In the data rows, 128 means zero.
Some points, one per row:
[100 143 119 108 173 145 102 122 143 143 111 105 122 126 161 124 137  99 141 113 148 111 163  80 158 162 132 157 135 123 130  91 183 112 136 174 128 139 140 152 174 129 156 123 138 102 158 137 153 100 130 162 117 130 128  97 139  98 117 132 169 107 118 152]
[132 130 106 114 156 131 145 129 131 141 111 131 128 145 154 119 135 113 137 116 133 115 163  87 146 149 139 152 141 134 135 130 159 125 133 167 108 123 149 133 155 135 153 163 124 107 137 135 133 115 145 131 118 130 108 122 146 110 127 125 147  90 161 115]
[ 95 146 130 134 149 153 128 135 126 117 111  76 144 129 163 115 118 133 152 130 144 176 114 112 120  97 134 166 131 129 127 103 119 139 133 144 117 116 118 124 127 106 126 121 136  99 156 160  99 133 137  90 130 151 145 126 137 136 144 131 129 110 114 129]
[101 130 120 141 117 120 133 124 121 125 121 101 161 100 147 118 140 136 140 128 125 152 105 157 104 105 130 138 114 117 125 112  92 123 120 117 139 129 122 129 120 109 106  90 112 130 141 134 129 133 116 119 124 130 139 116 104 150 137 134 114 158 105 147]
[134 105 124 129 107 115 127 123 127 133 148 146 127 128 107 135 124 133 124 125 120 128 123 145 138 140 133 106 116 129 132 135 112 121 109 113 132 133 127 129 121 134 114 115 122 147 123 113 143 131 116 150 123 115 131 135 122 135 115 125 125 150 127 135]
[105 107 122 137 122 126 117 120 125 136 126 128 153 105 133 112 133 123 122 123 130 119 113 141 126 136 127 131  95 133 131 110 129  89 127 123 123 131 135 139 123 123  95  83 114 139 122 110 157 127 112 143 108 115 128 150 121 121 115 137 133 161 130 149]
[137 123 119 127 136 122 131 118 126 131 125 126 141 130 119 115 141 116 124 117 129 106 123 143 125 132 132 129 118 120 129 135 123 127 127 125 136 138 120 128 129 138 117 111 105 123 114 127 131 133 134 146 122 116 125 139 118 127 124 122 136 151 133 130]
[117 143 122 140 189 148 124 142 121 134 132 107 115 151 136 127 126 114 146 116 147 118 151  90 140 138 132 150 130 124 126  97 139 120 126 170 150 134 102 120 156 142 152 155 152 107 161 135 124 107 133 156 145 126 122 135 137 126 124 115 157 116 124 118]
[121 141 126 125 154 109 141 115 112 131 126 105 146  93 142 109 154 121 112 113 158 130 110 170 112 119 139 146 104 109 133 129 112 129 143 107 131 137 123 126 127 133 109  82  89 114 119 135 141 145 133 143 110 123 127 155 101 113 133 119 136 159 112 115]
[118 130 136 135  98 140 103 141 123 112 156 112 125 149 101 156 128 149 133 146 102 140 126 111 129 106 134 102 124 140 116 120 126 129 116 124 135 134 136 131 126 123 113 138 161 158 156 130 113 125 110 125 140 130 147 112 135 144 122 143 119 133 117 154]
[139 130 134 133 125 123 126 126 123 125 135 129 122 144 109 141 127 129 124 122 124 126 138 125 129 132 131 127 127 129 122 133 126 128 122 119 144 135 110 128 124 140 126 134 135 136 132 123 127 126 132 144 138 121 120 128 135 125 123 121 134 131 129 128]
[153 187 120 154 146 108  74 131  82 156 120  64 145 169  78 135 164  96 104  77 138  97 157 122 135 136 149 156 103  92  70  73  92  84 127 125 232 155  57 116 154 181 165 140 173 153 189 130 153 120 132 242 161 107 107 148  92 102 113 128 207 182 104 115]
[140  94 143 129 101 119 155 127 129 117 131 158 123 113 136 122 107 151 132 154 115 142 114 163 105 117 115 106 138 139 143 166 117 172 124 119  93 112 142 121  99 112 110 122 108 125  88 141 111 167 139  86 136 141 128 141 132 137 140 143  89 108 137 119]
[157 150 162 203 102 132 113 130 100 100 130  82 156 156 120 131 118 175 118 189 110 177 114 135  42  50  92 171 112 113  97 140  65 169 126  85 146 118  99  59  88 109 117 148 142 122 136 159  63 171 147  61 172 122 125 159  83 138 182 144 111 128  88 101]
[146 119 160 178 137 126 149 123 115 125  99 146 140 148 124 126 111 138 112 130 119 144 140 148  78  96 119 144 139 119 132 180 107 195 144 101 137 104 103  96 110 142 138 157 120 108  84 139  70 131 156  78 161 170 106 153 121 137 173 139 107  83 124  75]
[129 130 133 128 128 130 143 124 120 129 121 130 134 120 136 120 120 131 128 138 125 134 127 142 126 114 129 141 126 130 133 136 126 142 129 129 114 121 136 126 116 124 122 130 107 124 109 127 118 127 134 104 125 141 127 128 128 134 147 134 122 112 126 121]
[128 129 135 135 125 134 127 120 127 131 124 132 125 136 115 121 120 127 127 126 129 129 134 128 130 132 132 127 123 124 124 133 128 128 132 120 136 135 124 126 122 136  92 137 121 138 120 138 138 134 129 128 132 127 125 128 131 125 128 123 125 120 130 127]
[114 140 122 130 117 138 108 133 122 122 140 114 132 150 131 139 123 140 129 141 125 144 133 108 120 108 123 109 130 141 115 114 120 122 119 130 135 124 118 125 121 120 117 137 149 138 148 135 121 124 122 122 140 131 138 119 128 134 130 131 122 129 122 142]
[103 151 119 159  82 142  85 142 121 118 168 100 140 146 104 149 120 149 130 153 109 154 113  92 125  98 129 110 127 146  98  88  99 115 112 129 155 116 101 120 114 107 111 134 160 150 167 136 110 126 107 127 151 121 141 115 107 138 125 137 121 155 101 153]
[130 152 124 125 151 132 123 124 116 136 111  99 137 135 131 125 143 107 123 111 139 130 138 121 124 122 130 145 130 107 114 109 119 119 137 132 156 126 106 116 127 140 144 131 130 122 139 131 124 133 140 150 137 121 113 131 114 116 132 118 160 133 127 117]
[104 202  97  96 222 131  90 123 118 151 112   6 132 124 150 104 169  45 168  53 181 100 167  59 176 167 156 178 125 119 107  13 177  66 128 189 201 173 109 146 217 160 186  93 195 105 225 167 190  68 127 252 110  86 137 121 124  72  93  85 219 175 119 151]
[144 118 133 130 126 116 141 120 127 128 123 160 127 118 124 126 125 126 122 119 129 121 127 146 132 133 128 126 121 124 139 147 124 140 130 119 120 129 126 125 125 138 129 122 112 132 103 121 130 137 134 128 125 123 116 140 128 121 133 125 123 131 132 115]
[132 153 115 136 169 121 100 125 107 133 125  65 136 133 122 115 159  91 128  75 154 101 144 120 135 136 134 174 128  95 116  91 121  98 125 151 171 141  84 139 163 155 157 111 123 122 172 146 150 120 137 202 131 119 114 159 115 103 120 100 185 168 111 126]
[120 106 115 102 148 118 147 115 142 139 113 128 147  80 154  98 152 102 137 112 156 114 108 163 143 157 146 119 111 110 146 103 146 103 126 134 112 120 151 144 142 118 121  96  83 125 103 121 169 126 121 138  82 122 124 154 122 129 114 136 139 143 136 153]
[135 130 128 128 128 128 118 127 127 131 136 132 119 142 114 137 133 122 126 122 123 111 137 120 140 134 134 119 127 125 123 125 129 119 127 127 141 134 120 130 131 142 134 138 132 142 133 121 137 125 126 149 132 117 117 129 127 121 116 121 137 138 131 134]
[121 137 124 116 128 145 129 144 132 123 122 125 114 129 145 135 123 128 136 134 130 139 135 108 141 129 125 136 141 145 129 114 140 128 131 148 114 123 139 119 140 121 144 143 140 121 139 134 124 117 129 107 129 137 138 113 142 129 131 139 127 106 131 133]
[156 115 131 128 118 106 146 132 115 140 132 142 134 126 105 134 130 130 111 103 125 114 121 151 110 133 131 111 106 129 128 133 122 131 118  95 140 138 119 124 124 136 124 123 136 141 116 117 142 137 126 155 140  94 119 145 132 139 115 113 133 153 136 118]
[125 113 142 133 102 159 100 138 149 139 155 142  98 169 121 154 111 152 128 159  93 140 141  90 137 138 119 103 142 155 114 124 140 119 121 140 102 125 153 130 107 106 129 159 161 143 138 127 114 116 105 104 136 135 143  83 145 130 109 141 114  94 134 143]
[116 109 116 113 103 127 118 136 150 126 155 150 117 154 118 145 130 135 127 131 106 111 116 108 151 142 122  97 131 151 133 125 146 112 112 133 111 135 154 148 125 119 114 139 138 148 138 111 142 116 110 133 110 118 146 104 145 137 111 132 110 136 132 161]
[140  47 137 110 132  87 193 113 144 129 114 181 150  63 136  79 128 154 117 143 146 113  71 222  90 139 117 115  91  96 180 195 124 156 145  79 103 120 150 136 121 119  98  81  37 109  48 120 124 155 138  73  88 141 123 167 103 135 133 155  86 127 129 105]
[120 131 132 115 124 147 122 135 138 129 130 144 110 140 140 137 117 138 135 147 114 136 144 101 136 136 123 122 140 149 136 126 140 133 133 153 108 118 149 124 122 122 140 155 143 128 131 124 123 126 128 104 126 141 133 101 144 125 129 136 115  85 136 131]
[105 125 141 154  65 155  96 160 141 102 180 129 140 156  81 150 106 159 128 175  95 179 109 117 100  93 116 106 131 138 105 144  81 133 107  92 123 131 110 133  88  38  90 153 168 170 162 149 104 132 103  75 140 137 158 106 114 144 138 159  91 122 108 155]
[123 106 123 109 118 127 133 130 143 124 141 157 122 114 123 134 123 135 132 137 119 122 115 129 141 134 119 111 126 144 138 130 143 115 122 128 105 128 156 151 123 119 114 118 124 135 120 113 143 119 111 123 117 124 141 117 148 132 118 138  91 128 155 149]
[113 116 119 111 123 127 133 128 140 129 140 132 132 100 139 121 132 128 138 131 130 132 114 137 138 137 126 120 127 128 134 121 133 116 122 133 110 131 146 146 129 117 113 107 116 128 132 121 147 118 116 133 111 124 142 125 132 129 127 129 116 140 127 148]
[144 131 171  92 150 137 165 141 152 128 104 163 102 143 152 144 120 102 127 124 133 109 190  92 143 152 111 126 154 162 149 144 187 153 143 171  63 116 174 139 150 132 162 176 132  95 113 114 120 114 139 100 117 142 110 125 169 115 131 137 116  56 169  88]
[152 157 124 138 169 148 123 141 106 144  68  75 129 134 151 102 132  99 130 123 149 140 164 121 113 122 122 220 134 101 123 105 126 163 189 158 152 118  94 118 143 156 180 144 119  92 153 165  82 156 164 134 155 158 101 142 127 105 159 125 174  93 112  65]
Then 10 other points, each followed by its number:
[115 156 121 123 124 124  72 123 116 138 183  84 138 128 111 136 149 112 131 114 146 123 119 113 162 148 136 117 122 115  97  67 112  74 108 135 172 161 109 151 141 140 112 105 147 156 186 137 177 105  96 205 131  92 148 120 112 122  90 104 168 223 101 173] 0
[106 109  92 119 182 133 204 108 125 139  40  85 167   0 211  31 107 113 131 122 154 197  58 222  73  93 152 215 106  78 176 160 134 189 200 115  38 106 113 115  66  68 109  36  28  62  41 156  97 138 180  35  96 167 133 203  78 155 212 163  95  78 110  68] 1
[123  93 135 111 135 158 166 131 172 104 107 160  99 110 174 110  93 148 139 160 126 156 121 128 114 126 111 153 167 183 151 158 159 172 141 148  49  90 189 136 116 102 134 150 109 106  95 136  81 135 148  36 125 188 141 111 167 125 164 152  88  45 164 114] 2
[128 126 133 129 119 136 137 133 133 121 118 139 119 131 127 135 118 139 132 137 116 140 137 116 126 126 123 122 140 148 132 142 135 140 125 127 111 118 141 119 121 119 132 147 139 130 125 119 111 129 129 105 134 145 126 119 135 140 132 135 116 106 135 129] 3
[109 131 111 117  91 134 155 142 163 117 131 126 121  75 173 118 116 157 148 159 115 169 103 134 103 117 126 129 138 157 134 118 150 139 112 142  50 107 169 134 119  66 102  93 137 118 117 158 110 122 115  77  95 158 168 109 137 136 153 161  80 106 124 141] 4
[129 140 125 139 120 123 117 129 117 127 140 117 133 137 111 135 135 131 123 119 128 123 128 128 127 123 134 125 121 119 118 119 111 119 119 122 149 134 108 127 131 136 120 120 135 133 142 130 140 133 115 155 137 116 129 138 120 131 122 123 133 152 118 129] 5
[133 110 131 132 115 106 132 121 123 125 133 148 136 120 120 127 126 137 117 125 121 114 123 159 107 124 125 116 125 136 124 152 116 136 123 104 127 126 123 120 120 130 119 118 118 139 105 107 128 139 131 124 130 127 128 145 117 141 131 122 112 145 127 126] 6
[124 179 134 200  96 149  61 168 128 111 152  81 127 197 118 168 118 151 125 143 114 145 115  45 135 112 128 124 142 167  77 107 135 107 118 125 191 149  98 133 140 126 151 167 212 172 208 139  98 110 100 132 171 138 127 100 131 135 143 123 161 135 126 149] 7
[139 134 125 120 170 118 141 116 121 133  91 107 126 127 149 101 135 107 129 109 171 115 150 140 120 134 136 161 128 108 139 124 130 137 138 129 136 128 119 124 144 150 153 126 109 104 110 138 138 134 153 144 127 134 104 154 126 117 136 123 152 117 129 102] 8
[129 136 143 138 133 102 135 113 109 133 134 102 161 114 130  99 155 117 124 119 154 123 106 174 121 111 130 135  95  69 113 122 101 102 119 103 152 136 105 112 130 127 114  79  97 127 120 116 160 126 122 172 113 109 113 155 106 108 120 100 147 194 100 140] 9
Which two of these numbered points are nearest to each point below by angle, seen from the average point of the first points? Their numbers follow each, nearest first.
[144 131 122 112 159 126 144 118 129 142 109 117 123 111 144 120 142 107 122 105 132 109 149 131 143 155 135 145 136 122 142 127 143 127 139 142 128 117 141 134 147 138 130 122 109 111 125 130 138 128 136 144 122 127 107 125 142 117 123 113 141 117 131 122] > 8 1
[139  80 134 138 105  96 151 112 123 116 121 150 144 114 125 111 129 141 115 132 129 130 105 191  86 110 103 117 117 112 155 164 102 167 126  85 125 116 112 124 103 128 107 111  91 131  89 114 118 157 142 114 120 127 127 158 143 149 141 134  99 135 113 105] > 6 1
[137 134 126 113 162 132 133 118 124 142  94 113 114 129 161 118 126 104 129 110 148 117 158 119 129 140 128 142 139 124 148 129 152 128 144 153 137 123 104 134 140 142 154 147 127 108 126 120 131 121 144 133 125 154 100 132 139 117 124 121 154  96 144 106] > 8 2
[ 99 142  92  88 131 133 128 137 127 138 146 106 114  80 143 142 146 104 148 134 134 129 120 104 190 160 138 118 124 143 114  73 142  63 114 158 109 150 156 165 170 113 115  92 120 125 153 137 189  89 101 173  99  99 154 105 139 127  94 123 145 162 121 176] > 0 9
[116 142  75  56 104 116 107  66 135 153 166 122 107  84 125 142 155  98 149  99 129 101 115  97 196 168 139 100 118 138 118  59 155  30  83 157 110 165 164 186 171 126 127  98 121 149 174 127 226  84  56 213  93  74 165 105 134 135  69 112 132 188 123 219] > 0 5
[107 116 121 118 104 134 156 103 150 126 150 148 138  89 151 114 126 153 145 152 128 157  91 149 143 124 128 122 117 126 135 125 131 112 114 126  82 116 155 144  99  99  96  97 105 150 122 128 125 120 100  84  95 126 162 107 127 134 138 151  89 136 126 165] > 4 2
[ 92 113  96  92  94 129 133 132 156 139 149 120 148  73 160 109 143 126 156 146 147 143  65 143 151 147 124 108 117 142 145 110 139  91 119 144  67 119 174 173 133  97  89  66 107 136 131 114 140 103  74 143  76 114 174 107 139 125 108 129 110 155 120 186] > 4 0
[116 131 135 141 139 137 135 124 130 115 108 111 152 110 145 110 125 128 139 138 131 144 105 144  95 106 130 155 121 111 134 130 113 148 143 129 124 124 107 132 115 120 124 118 111 121 115 158 104 159 128  94 136 143 131 139 115 126 154 135 120 117 112 101] > 1 2
[ 81 199 138 210  49 187  48 155  85 100 168  46 159 217  80 200 110 196 129 185  88 216 109  77  65  27 131 130 138 139  42  80  41 105 107 100 210 132  56  89  75  90  92 171 232 182 218 186  43 148 111  75 194 112 157 103 101 156 141 158 129 124  49 153] > 7 5
[144 101 131 129 117 144 156 145 139 113 111 168 128 124 162 117 102 153 132 144 116 149 121 128 115 120 117 134 144 141 148 167 154 177 138 132  79  95 157 117 151 111 150 138 116 108  93 135  89 148 147  60 128 163 132 133 152 140 164 151  91  53 144  99] > 2 3
[110 116 129 155 146 130 172 123 121 111  89 112 161  78 165  81 138 134 128 124 142 150  88 171  73  87 106 159 129 112 147 145 103 174 115 104 100 114 131 120 111 114 112  88  91  87  89 136  97 151 162  85 110 153 125 169 109 140 173 136 111 116 125  95] > 1 2
[123  96 126 141 149  80 164  91 103 142 103 120 186  57 120  66 161  92 120  98 181 107  83 222  94 113 141 148  83  62 147 148  80 129 135  79 145 133  85 128 120 146 116  49  45 115  77 120 162 154 158 159 104 113 103 189  82 124 142 105 138 210 112 104] > 9 1
[127 164 131 120 140 126 100 133 124 148 127  95 120 126 126 125 149 109 141 103 143 112 146 103 150 144 140 148 119 112 123  80 136  95 119 146 154 139 106 136 152 143 148 130 137 138 166 122 150 108 109 193 123 116 117 127 125 117 110 113 167 158 113 144] > 0 5
[139 154 134 157 121  88 104 127 103 118 155  91 124 149  70 156 148 111 112 106 135 111 127 136 121 112 141 126 110  96  92 110  89  86  97 111 207 128  83 131 133 158 120 110 162 165 156 119 144 129 127 213 158  94 115 150 104 114 117 101 150 188 112 116] > 5 0
[129 116 121 120 149  99 140 120 121 140 113 124 145  97 134 102 144 111 124 111 149 101 114 185 119 132 136 136 102 102 133 120 120 117 136 111 133 137 123 129 125 147 119  87  90 114 107 127 155 136 131 147 118 127 114 145 112 121 122  76 140 158 124 118] > 9 8
[ 82 123 133 120 115 142 115 138 151 114 161 136 141 130 154 138 141 136 126 160 114 163  97  90 117 127 125 100 125 134 130 124 131 118 114 122  99 106 147 146  85  96  86 110 135 117 127 133  98 115  92  78 117 153 133 114 130 142 134 169 119 133 161 150] > 4 2
[129 124 146 163  79 123  98 119  94 127 179 139 135 172  55 153 134 162 107 138  54 122 122 142 114 110 119  83 100 130  90 141  69 126 103  77 180 151  91 104  96 134 114 137 148 181 131 120 108 165 109 149 149  99 145 132 103 151 132 117 116 177 118 142] > 5 6
[124 147 126 128 183 120 133 112 122 133  90  83 152  94 157  87 140 106 133 100 163 124 140 142 107 130 133 178 118  93 136 110 121 130 141 135 152 134  96 125 154 147 146 104 102  94 132 144 135 129 155 146 116 150 105 157 108 113 144 113 152 138 123 102] > 8 1
[109 120 113 109 120 135 123 129 141 128 135 127 136  92 152 120 140 132 143 139 127 135  99 126 145 142 133 113 124 149 136 109 147  99 122 141 101 128 153 155 130 113 113 101 118 136 126 129 149 101  99 130 103 111 155 114 142 135 114 126 120 137 119 153] > 4 0
[136 106 125 144 139  84 155  89 108 136 111 125 172  73 126  84 149 105 109  95 142 107  98 209  93 129 144 151  83  78 138 142  83 135 131  81 152 140  92 124 113 147 106  57  46 113  80 121 158 155 138 164 103 101 104 196  85 125 116 111 136 191 113 117] > 9 6
[145  63  89  75 134   0 162  42 149 220 137 200 212  24  97  67 192  54  90  66 170   7  62 255 191 212 161  48  41  51 151 130 102  35 119  52 150 142 128 156 141 170  74   0   1 142  34  58 255 143  84 255   5  36 118 203  72 147  64  92 161 255 142 149] > 9 6
[120 123 122 111 152 126 160 126 138 130 104 123 141 102 163 101 134 128 136 126 149 134 116 165 118 133 129 142 125  99 145 127 137 141 143 131 114 124 124 129 130 123 128  95  88  96 107 137 132 140 144 118  98 138 120 132 123 131 138 130 124 128 125 119] > 1 8
[122 145 133 139 125 137 117 132 121 121 129 108 128 137 130 133 136 131 129 133 126 136 124 115 120 114 128 139 128 123 115 111 119 124 125 133 140 136 118 125 130 126 126 130 145 128 142 137 118 127 124 122 139 132 135 120 124 128 131 128 130 133 120 127] > 7 5
[143 136 131 132 132 123 117 125 121 128 127 130 121 148 114 136 128 123 119 117 126 115 145 123 132 132 135 133 123 120 119 128 123 127 127 128 153 131 111 124 132 145 138 141 139 133 144 121 130 124 133 152 144 122 117 134 119 119 124 122 143 136 124 115] > 5 7
[129 150 125 119 143 126 104 148 126 137 124 113 110 145 125 133 124 127 128 111 125 134 162  99 145 132 130 139 141 135 138 111 143 120 126 153 146 124 128 127 149 126 149 153 169 125 152 140 132 126 139 141 152 134 118 116 129 127 115 128 140 114 138 123] > 7 0
[110 152 111 121 155 136  99 125 127 139 125 101 130 142 128 134 144 108 151 102 148 123 136 104 160 128 137 139 125 115 109  81 129  84 123 148 160 165 112 137 164 152 139 126 151 127 183 140 144 110 112 189 120 101 130 110 126 117 103 104 169 166 120 135] > 0 5
[108 146 120 128 182 124 125 125 117 128  85  58 155 104 156  91 143  89 139  95 168 132 135 137 118 125 133 172 113  94 124  89 127 119 148 130 149 145 100 124 156 134 144 110 113  91 152 158 143 129 149 167 123 137 105 158 106  80 142 105 178 146 114 108] > 8 9
[167 104 164 107  94 188 129 187 173  89 120 231  41 236 111 183  35 176 105 193  81 164 179  26 146 167  98 101 207 238 140 195 188 204 145 184  41  91 216 100  86  97 163 255 193 145 124 121  54  78 144   0 168 201 134  47 208 136 142 187  60   0 175 113] > 3 2
[139 151 138 142 155 129 124 124 134 133 103 119 118 145 137 130 130 110 122 117 141 105 158 101 140 135 133 146 139 125 131 128 143 128 134 147 147 129 116 122 141 160 158 156 138 130 133 120 136 124 144 141 127 133 108 112 138 111 132 116 158 115 140 109] > 8 7
[123 149 130 149 133 139 118 129 116 109 120  99 139 139 135 131 132 135 137 140 123 146 130 113 108  99 134 146 132 128 113 119 117 134 128 133 142 133 108 116 121 126 129 141 140 126 145 141  92 133 138 123 143 135 129 125 125 129 149 131 133 122 115 120] > 7 3
[112 123 135 129 126 149 139 138 140 114 126 131 125 129 149 124 114 142 142 152 125 149 122 115 107 114 120 133 141 139 135 136 135 153 127 134  99 113 146 132 123 110 131 141 134 120 122 132 100 131 134  72 129 147 138 119 140 131 150 146 107  94 133 131] > 2 3
[155 111 139 122 121 127 130 127 136 127 119 166 102 157 112 156 115 131 113 125 114 103 164 105 142 155 134 117 137 146 136 154 150 147 131 135 126 126 136 120 135 139 150 169 148 137 118 112 132 131 134 123 139 133 107 112 143 126 118 132 136  93 154 116] > 3 2
[131 138 132 118 124 145 123 143 135 111 128 135 110 154 117 151 127 133 135 139 114 129 149  89 146 132 116 117 147 149 122 126 142 131 129 148 120 136 144 124 133 129 137 162 148 133 142 126 116 123 124 121 141 136 125 106 141 125 124 129 128  99 146 135] > 3 7
[122 135 126 128 118 142 115 133 137 124 136 131 117 144 127 136 119 139 137 140 120 139 134 111 129 126 122 119 143 143 125 128 129 129 128 130 119 127 138 132 123 125 127 146 143 129 134 137 119 119 121 108 138 136 133 110 125 132 128 136 122 107 136 135] > 3 2
[115  94 145 160  84 171  98 155 129 103 146 141 125 198 112 177  83 184 133 205  92 188 149  86 122 100 120  94 146 194 123 163 106 174 135 119 131  98 128 114 101 107 131 211 237 157 136 141  41 156 139  61 183 149 145  46 132 155 150 151  83  74 130 147] > 3 7
[153   0 132  98   0  23 224  88 153 166 215 255 150  59  21 114 133 147  89 124  73  22  29 255 151 188 124   0  58 133 148 255 110 101  89   0  34  70 210 158  55  94  15  30   0 198   0   0 248 156  71 154  49  34 142 172 109 208  30 122  30 235 188 205] > 6 9
[174 127 150 150  83 145 103 136 121 129 128 178  83 202  74 185  87 152 109 139  86 107 201  80 136 133 128  93 161 166 117 174 138 158 130 113 151 109 115  96 110 140 141 210 184 157 133 100 118 142 138 108 174 133 102  97 147 158 130 134 109  81 156 129] > 3 7
[118 148 112 104 139 136 108 123 131 147 151  98 128 131 124 136 143 121 134 128 126 115 120  81 157 146 130 116 113 138 126  87 123  81 111 149 141 132 125 137 159 119 116 147 144 126 172 117 159 106  95 182 124 113 142 114 135 126 101 126 147 156 135 161] > 0 5
[117 117 132 126 127 141 148 129 141 117 120 141 128 111 152 118 109 140 137 146 112 155 119 131 122 118 112 134 133 134 145 138 138 145 133 135  93 112 152 130 116 121 125 132 115 115 112 139 107 130 130  83 121 145 140 119 142 135 141 142 104 106 134 125] > 2 4
[113 154 109 107 108 138 103 116 132 129 140 116 106 126 116 148 140 110 134 128 126 106 137  95 159 140 134 117 130 132 104  94 140  83 116 145 141 132 136 136 131 123 124 121 138 140 163 127 181  97  95 178 121 110 147 107 125 131 105 124 150 147 125 163] > 0 5
[124 144 110 119 155 130  98 132 120 134 134  91 144 137 129 136 144 100 142 108 147 119 141 109 157 134 131 129 120 124 116  99 129 100 118 139 164 147 117 134 156 136 126 131 141 118 163 139 148 117 124 171 138 129 125 119 126 120 117 112 162 157 129 135] > 0 5
[103 119  98 111 108 109 154 122 132 138 143 123 153  82 126 106 151 122 135 118 132 121  87 173 134 128 125 109 104 113 115 113 136  89 123 116  99 136 137 155 135 108  91  59  88 135 119 122 180 124 105 152 102  96 143 142 111 146 101 125 113 185 111 167] > 9 0
[111 155 112 131 137 135 107 136 118 131 130  85 137 128 132 124 132 125 135 122 134 141 125 111 130 121 130 144 124 125 116  97 122 100 121 134 151 138 119 128 143 127 131 120 139 129 159 148 136 120 121 150 127 122 139 123 119 122 128 121 147 152 112 141] > 0 7
[149 143 149 164 162  89 120 124 104 125  95 117 129 166 113 141 127 125 110 111 133 107 160 124 113 111 138 150 120 101 119 141 111 149 146 114 179 130  79  97 130 158 154 156 146 112 129 132  87 161 159 137 162 140  93 141 110 114 146 125 158 124 127  79] > 8 5
[135 120 136 132 126 115 125 123 125 127 122 145 126 138 116 130 119 125 117 127 122 117 139 138 129 133 130 121 122 128 140 150 124 136 132 120 136 134 114 117 127 136 137 133 123 125 112 120 131 133 139 133 136 135 114 143 123 121 123 128 129 128 136 117] > 6 3
[112 124 131 122 130 143 135 130 149 122 135 133 129 125 148 123 128 136 139 116 131 143 115 117 129 125 121 119 122 134 132 118 141 122 125 146 106 121 141 137 130 112 117 116 132 118 130 124 123 122 127 112 121 136 145 119 138 133 131 134 116 118 123 148] > 4 2
[134 133 129 118 145 149 141 140 138 124 118 129 105 138 151 127 125 134 143 134 124 133 152 101 134 128 126 145 149 146 141 125 154 144 143 148 114 106 149 131 136 123 151 154 138 110 132 134 113 124 147 106 128 151 127 119 139 119 142 138 122  83 147 114] > 2 3
[125 116 135 133 121 117 157 113 144 133 113 142 141  81 149  99 124 144 130 136 133 142  95 175  99 116 124 134 115 108 152 151 108 154 140 104 103 114 136 130 111 105 110  98  80 106  95 138 116 145 121  91 103 143 138 144 116 129 145 137 114 129 125 119] > 1 6
[166 108 153 152 114 108 125 118 115 129 128 169 117 163  86 150 116 138  88 123 109  91 148 150 124 126 131 108 126 123 125 172 108 157 127  92 147 130 100 107 112 152 129 150 127 155 110 107 116 143 150 140 155 126  94 144 114 122 120 112 121 119 144  94] > 6 5
[ 86 149 121 137 107 159 113 141 134  94 147  97 152 120 148 128 120 156 140 161 117 181 101 107 111  92 124 129 130 136 116 100 112 129 121 128 118 127 118 133 114  98 104 130 150 135 150 153 109 119 115  95 128 138 158 114 126 140 146 136 114 134 106 159] > 4 7
[137 106 137 143 147  90 217  72 124 133  67 154 107  64 130  49 130 138 162 144 122 122  93 208  78 118 153 147 130  86  67 169 106 184 165 102  78  82 128 124 106 109 123  74  37 110  21 137  92 155 156  85 122 148 120 189 109 130 155 154 121 120 136 112] > 1 6
[125 124 144 156 152 117 152 103 110 106  98 126 159  92 133 104 115 124 120 127 156 147 121 187  75  79 119 166 134  98 149 162 104 180 143 108 125 104 107  85 125 132 141 116  97  70  72 145  81 163 183  89 138 155 104 176 102 132 182 132 121 115 109  65] > 1 8
[106 141 123 148  99 134 111 126 118 118 147 106 142 139 115 139 119 152 131 149 118 162 117 117 110 101 128 128 136 138 109 115 113 130 122 124 136 121 113 116 118 113 114 130 156 140 147 133 104 131 121 116 139 137 150 121 130 135 138 135 123 145 110 134] > 7 4
[113 128 125 120 124 138 124 133 139 127 132 130 135 125 138 124 127 129 138 141 124 139 115 117 122 128 123 131 131 131 118 125 132 124 128 135 113 126 142 128 125 126 119 125 133 126 131 125 130 121 115 116 122 133 137 108 139 135 130 132 120 126 127 140] > 4 2
[142 115 151 203  94  94 140 115  88 103 143 146 183 143  83 137 112 172  87 172 123 153  87 185  46  60 124 116 118 108 100 175  51 188 123  57 153 118  66  95  72 126  75 138 110 140  91 144  68 197 171  87 151 150 106 175  71 146 170 133  85 154  90  96] > 6 1
[108 111 138 134 119 161 145 146 142 110 115 135 126 131 164 120  97 155 150 169 120 188 114 120 103 101  97 138 150 157 152 166 150 176 132 146  71  99 150 123 107  98 128 152 129 107 113 148  75 137 141  30 127 170 158 117 142 137 167 155  95  67 126 129] > 2 3
